In the rows, 128 means zero.
Each named turn below is shown by a few rows before and after it. Which turns, in which order, take the first row of each later pair to the second? The first pair is answered.
dera:
[107 124 151 120 133 121 124 117] -> [139 129 146 135 148 121 124 102]
[134  97 108 143  90 100 114 119] -> [113  72 138 123 103 114 135 126]
[137 137 147 135 141 115 156 126] -> [145 149 134 145 120 113 150 125]
[175 147 107 145 165 123 117 104] -> [128 154  93 126  78 107 107 141]
Lod:
[206 146 108 159 188 123 114  97] -> [103 153 107 125  35 122 107 172]
[116 156 119 166  93 148 120 166] -> [114 137 151 159 160 177 139 143]
[135 141 122 128 137 118 134 125] -> [118 136 123 119 115 129 135 141]
Buza:
[ 91 109 146 105 142 121 151 129] -> [150 158 100 136 130  93 125 123]
[178 172  83 152 120 103 107 122] -> [ 86 107 170 134 155 182 154 140]
[128 102 142 125 101 121 143 122] -> [153 124 125 147 101 120 135 120]

Each pair is 2 to 3 turns apart.
[180 165  71 155  82  87 103 121] -> [136 109  95  83  81  50 113 119]
Buza, Buza
[128 125  84 100  67  60  94 127] -> [183 106 109 115 184  76 113  72]
Lod, Lod
[ 57  84 167 103 169 163 172 141] -> [ 72 136 100 112  42 104 130 173]
Lod, Lod
[131 118 109  69 112  98 144 153] -> [107 106 128  75 119 135 164 157]
Buza, Buza
[172 168 101 144 113 125 117 137] -> [156 135 106  90 104  84 111 121]
Buza, Buza
[167 158 105 136 163 115 108  91] -> [ 82 114 145  79 113 121 131 117]
dera, dera
[102 123 154 136 138 185 134 144] -> [114  91 154 105 157 147 131 116]
Lod, Buza
